data =
array([[ 247,  811, -254, -677, -195, -359, -390, -341],
       [ 700, -178, -358, -192, -357, -415, -366, -367],
       [-387, -515, -382, -272,  468,  527, -296, -877],
       [-361, -493, -355, -311,  224,  709, -219, -957],
       [-663,   19, -141,  877,   -8, -293, -428, -255],
       [-546,  -27,  642,  196, -333,  -84, -436,  147]])
Counting starts at 0.
Which number is the entry in the top-right corner?
A: -341
The entry at row 0, column 2: -254
Which number is the entry in the bottom-right corner?
A: 147
Which number is the maximum?
A: 877
The entry directly below 19 -> -27
Which number is the entry in row 1 and column 0?
A: 700
The top entry of the column that holds the largest entry -> -677
The entry just left of 224: -311
Which number is the entry in row 0 and column 1?
A: 811
The bottom-left entry: -546
Which number is the entry directly below 527?
A: 709
The entry at row 0, column 0: 247
The entry directly above -415 -> -359
Which number is the entry at row 1, column 2?
A: -358
The entry just left of -382 -> -515
The entry directly below -293 -> -84
The entry just right of 877 is -8
Which number is the entry directly above 709?
A: 527
The entry directly above -296 -> -366
The entry at row 2, column 0 -> -387
The entry directly below -367 -> -877
Which number is the entry at row 2, column 2?
A: -382
Which number is the entry directly below -957?
A: -255
Which number is the bottom entry of the column that holds the largest entry?
A: 196
The entry just right of -382 -> -272
The entry just left of -141: 19
The entry directly below -387 -> -361

[[  4   5   2 -19  -3  -4 -33 -15 -28  -6  18   5  -7   2]
 [  7  -9   5   4  16  10  -7  21 -10  -4  31 -11 -27   6]
 [ -5  -1  -4   9   7   3   9  15  10  12  14  -3  12  -2]
 [  1   2   1  -4  -6  -3  -1 -10  -1  -6 -15   3  -2   0]
 [ -1  -1  -1   4   1   1   5   4   5   2   0  -1   1   0]
 [  7  -9   6   6  11   8   2  16  -3  -7  13 -10 -27   5]
 [  5  -7   5   6   5   5   8   8   2  -8  -5  -6 -20   4]
 [  3   5   3 -15  -8  -5 -20 -19 -17 -10  -5   6  -5   1]
 [  3  -5   3   5   6   4   4   9   1  -4   4  -5 -14   3]
 [  4  10   3 -26 -17 -11 -31 -38 -26 -15 -18  13  -3   1]
 [ -8  10  -6  -6 -15 -10   2 -21   7   6 -23  11  30  -6]]
Counting starts at 0.
Read off the entry at row 0, column 2.
2
Read off the entry in row 0 and column 0.
4
The entry in row 1 and column 0: 7
The entry in the bottom-right corner: -6
The top-right entry: 2
Read off the entry at row 0, column 1.
5
Read off the entry directly above the smallest entry.
9
Read off the top entry of the column that holds the smallest entry.
-15
The top entry of the column that holds the largest entry is 18
Read off the entry in the bottom-left corner.
-8
Read off the entry in row 2 and column 2.
-4
Read off the bottom entry of the column that holds the largest entry.
-23
Read off the entry at row 2, column 1.
-1
The entry just right of -21: 7
Read off the entry at row 2, column 0.
-5
Read off the entry directly below the largest entry.
14
Read off the entry just right of the largest entry.
-11
Read off the bottom entry of the column that holds the smallest entry.
-21
Read off the entry at row 1, column 1.
-9
